In the rows, zero is written as 128.
One turn moves each row of this set onto another row. After a few examples, where does it send each row asked below?
turi: [ 80 147 133 102 130 121 146 137 170 115 144 138 134 155 129 120 109 106
 153]
puf: [136 155 100 126 151  95 106 115 120 140 136 163 103 156 141 138 154 135
 154]
vop: [110 136 128 121  95 128 148 119 135 145 121 110 142 144  87 146 111 117
 128]
pel: [132 164 100 115 149 108 110 113 125 134 141 159 102 149 151 139 151 144
 147]
rava: [134 127 117 121 130 133 130 176 135 116  93 139 114 136 108 172 130  99
 135]
fad: [141 132 120 146 161 148 146 130 129 116  91 145 141 142 126 112 137 125
  99]
gel: [133 125 121 123 145 121 157 149 162  99 147 133 125 152 150 116  85 123
 130]
nuzed: [ 74 165 123 155 135 111  99 145 119 125 112 134 124 114 121 117 102 108
 139]
Zume: [135 134  76 115 142  93 138 122 152 123 117 121 136  99 114 130 144 133
 157]
Neba: [139 124 111 148 115  88 131 153 127 148 145 106 102 161 137 138  92 114
 143]
tun: [ 99  94 127 153 130  99 133 152 122 131 135 133  98 120 125 104 151 101
 148]
mevod: [112 123 109 118 119 108 160 141 162 140 111 109 134 172 148 112 145 146
 147]
Zemi: [107 153 111 111 134 107  93 136  96 149 117 107 121 117 118 123 142 130
 164]
Naduk: [132 135 127 143 163 145 155 126 132 119  92 157 131 144 125 120 124 122
  94]
bomil: [105 111 124 140 143  96 119 153 120 140  74 128 149 131 128 107 129 103
 110]
ful: [143 108 105 134 159 118 122 112 111 134  88 129 104 150 134 163 138 135
 135]
Tomo: [ 80 172 124 149 134 104 104 142 122 126 120 136 122 117 131 103 103  95
 133]
Davaz: [135 133 123 107 123 123 134 110 150 122 176 144 115 153 118 131 105 104
 137]

gel turns into turi
mevod turns into vop
Naduk turns into Tomo
And these:
tun turns into Zume
Zemi turns into ful
nuzed turns into puf

One turn moves each row of this set onto another row. After a few examples, where does it send each row asked below?
Mam: [104 159 127 137  93 134 155 112 152 116 112 151]
Dekal: [107 141 134 117 150 159 119 156 137 105 120 179]
lumed: [153 169 146 151 108 100 145 119 125 111 119 123]
novov: [119 148 127 141  78 133 158 136 156  92 113 133]
Lop: [144 141 143 145 169 135 105 151 140  83 121 149]
fim: [ 96 142 118 128 128 154 126 140 144 107 110 185]
Tef: [129 136 144 130 111  94 119 184 119 108 132 121]
pese: [132 168 149 149 138 115 136  96 144 114 119 134]
muti: [155 153 145 145 165 117 105 144 116 102 120 151]
gono: [129 135 143 128 114  98 113 188 119 107 132 127]
meva: [120 137 115 129 128 145 112 172 120  99 110 185]
kel: [131 169 156 134 112 121 159 108 144 118 126 123]
Rame: [124 136 141 128 103  97 121 186 120 108 132 124]
dulon: [124 153 141 140 172 136 108 125 139 107 119 167]
Beru: [ 99 150 128 118  90 151 158 139 146 114 117 157]
pip: [123 134 139 126 107 100 118 191 120 107 131 130]
dis: [118 152 117 135  70 128 152 147 131 108 109 156]
finub: [153 157 154 156 129 112 139 119 147  91 125 110]
Fepur: [111 129 115 130 116 158 124 168 148  83 110 170]
fabeb: [138 158 162 131 173 131 120 126 132 110 129 142]

Beru turns into Dekal
novov turns into Fepur
And these:
lumed turns into dis
gono turns into Tef
dulon turns into pese

One turn moves each row of this set onto another row. After a few examples, where does it send each row asked below?
rak: [120 122 108 139 105 135 153 135 103 128 120 110 152 112 152 126  96 127
 129 135 113  87 165]
nivo: [129 108 147 113 117 112 136 139 103 147 150 124 110 108 108 109 105  91
  97 134 104 141 158]
fufik: [134 176 102 148 140 141 144 122 127 121 143 132 116  82 118 112 131 123
  98 119 118 118 111]
Bopo: [115 139 147 128 134 155 133 136 129 107 109 152 107 145 108 138 147 120
 155 135 138 135 100]
sutus: [152 165 151 124 128 118 141 107 101 151 119 115 115  92 143  99 144 146
 132 131 112 150 143]
Lub: [119 134 109 142 103 144 156 134  91 128 120 117 149 120 151 134 110 141
 128 132 115  83 155]
lobaz: [161 152 167 115 127 115 151 105  95 130 110 108 111 104 144 121 126 156
 125 125 119 143 124]
vifib: [115 117 141 110 120 104 135 148 103 144 147 137 114  94 115 107  89 102
 104 131 111 147 148]
vere: [126 145 127 156 138 130 128 117 161 114 152 101 135 129 158 127 123 168
 149 103 120 130 136]
Turid: [116 141 144 132 128 163 131 131 131 107 112 146 107 140 104 127 138 131
 158 127 142 124  91]
Megu: [144 171 108 153 139 138 126 127 134 118 137 142  92  83 135 117 114 129
 101 103 127 117 124]
Ras: [145 111 162 159 122 125 114  87 138 145 137 134 104  96 137 139 129 114
 134  98 138 155 135]
nes: [137 143 121 168 139 129 147 114 158 123 152 106 132 136 151 119 112 163
 134 118 131 121 159]
nogiz: [157 157 158 117 114 128 137 115  98 138 118 111 120  89 145 112 146 159
 132 106 105 136 132]
tet: [116  83 125  95 113 136 155 114 115 142 115 126 141 141 140 124 132 145
 133  89 141 130 115]
Nenat: [109 141 158 125 133 152 136 131 116 114 115 144  98 133 115 126 140 126
 154 139 133 138  88]
Lak: [134 119 118 121 150 123  90 143 160 120 143 133 124 144 139 120 127  98
 120 155 135 118 129]
duv: [108  92 125 103 107 139 155 109 126 144 108 111 143 152 144 142 128 130
 130  93 134 128 113]
Rukar: [134 125 121 111 144 117  89 146 157 119 129 138 118 145 126 129 127  91
 115 148 131 135 137]
Siboz: [134 178 108 154 123 143 129 132 137 112 120 123 101  92 120 119 128 141
  98 105 140 126 112]
mugal: [142 130 112 123 141 114  77 140 152 126 140 132 125 137 131 129 125  94
 113 148 134 126 136]
vamif: [136  97 152 152 112 133 108  77 130 143 138 123 112  93 124 127 141 111
 108 112 139 146 128]
Kikub: [113 132 156 128 132 147 136 148 123 105 129 151 115 127 106 124 140 139
 159 130 140 135  90]
roziv: [126 134 141 114 119 109 126 146 107 139 144 120 114 102 105 103  95  97
 111 143  97 141 160]
Daro: [136 111 122 117 143 109  87 151 157 120 141 139 138 127 138 128 124  99
 126 143 144 130 123]
mig: [110 119 106 132 104 141 157 139  96 123 115 117 147 118 151 130 114 130
 120 134 110  91 166]
Dar: [117 124 142 114 114 114 129 147 103 138 137 127 111 111 111 112 100  98
  99 145  98 137 171]
Deloz: [119 134 131 162 136 134 122 110 157  99 148  98 123 135 150 124 108 171
 124 126 133 118 131]
zire: [118 147 151 138 132 152 123 132 122 110 124 148  99 139 100 133 141 127
 155 135 138 139  95]
Dabik: [112  94 121 109 108 145 165  99 110 140 104 115 129 143 134 130 122 136
 140  87 136 130 122]
nogi: [150 143 144 122 112 128 134 105 165 171 140 125 167 129 137 137 113 131
 102 116 114 110 134]
gis: [118 132 111 141 107 142 164 151  96 117 124 114 146 109 145 132 108 129
 118 135 113  83 146]
nar: [123 129 137 115 111 111 133 136  95 153 146 123 113 108 110 111  96 102
  98 132  98 142 164]
filu: [116  98 121 108 113 141 151  99 117 141 111 116 132 159 135 140 136 141
 138  88 138 137 117]
Fav: [157 105 157 159 106 130 132  90 130 144 123 123 107 106 125 138 131 124
 116  95 154 147 143]
gusum: [103  96 122 109 111 148 165 108 116 136 105 122 134 154 132 138 138 133
 138  94 129 134 125]
beda: [146 139 142 124  99 138 113 114 164 169 143 130 143 117 138 123 113 140
  94  93 112 108 145]
gilo: [131 150 141 129  99 134 101 109 173 174 132 121 151 122 135 120 127 134
 101 115 122 127 136]
noka: [144 124 123 108 140 120  79 138 160 125 131 132 125 139 121 120 131  93
 124 143 136 132 125]
beniv: [114 121 114 135 107 139 153 148 101 128 126 136 152 106 155 122  99 140
 124 136 123  80 147]

nes turns into Fav
nogi turns into lobaz
And these:
Megu turns into beda
Lub turns into filu
beniv turns into tet
Nenat turns into Lak
Turid turns into noka
gusum turns into Bopo

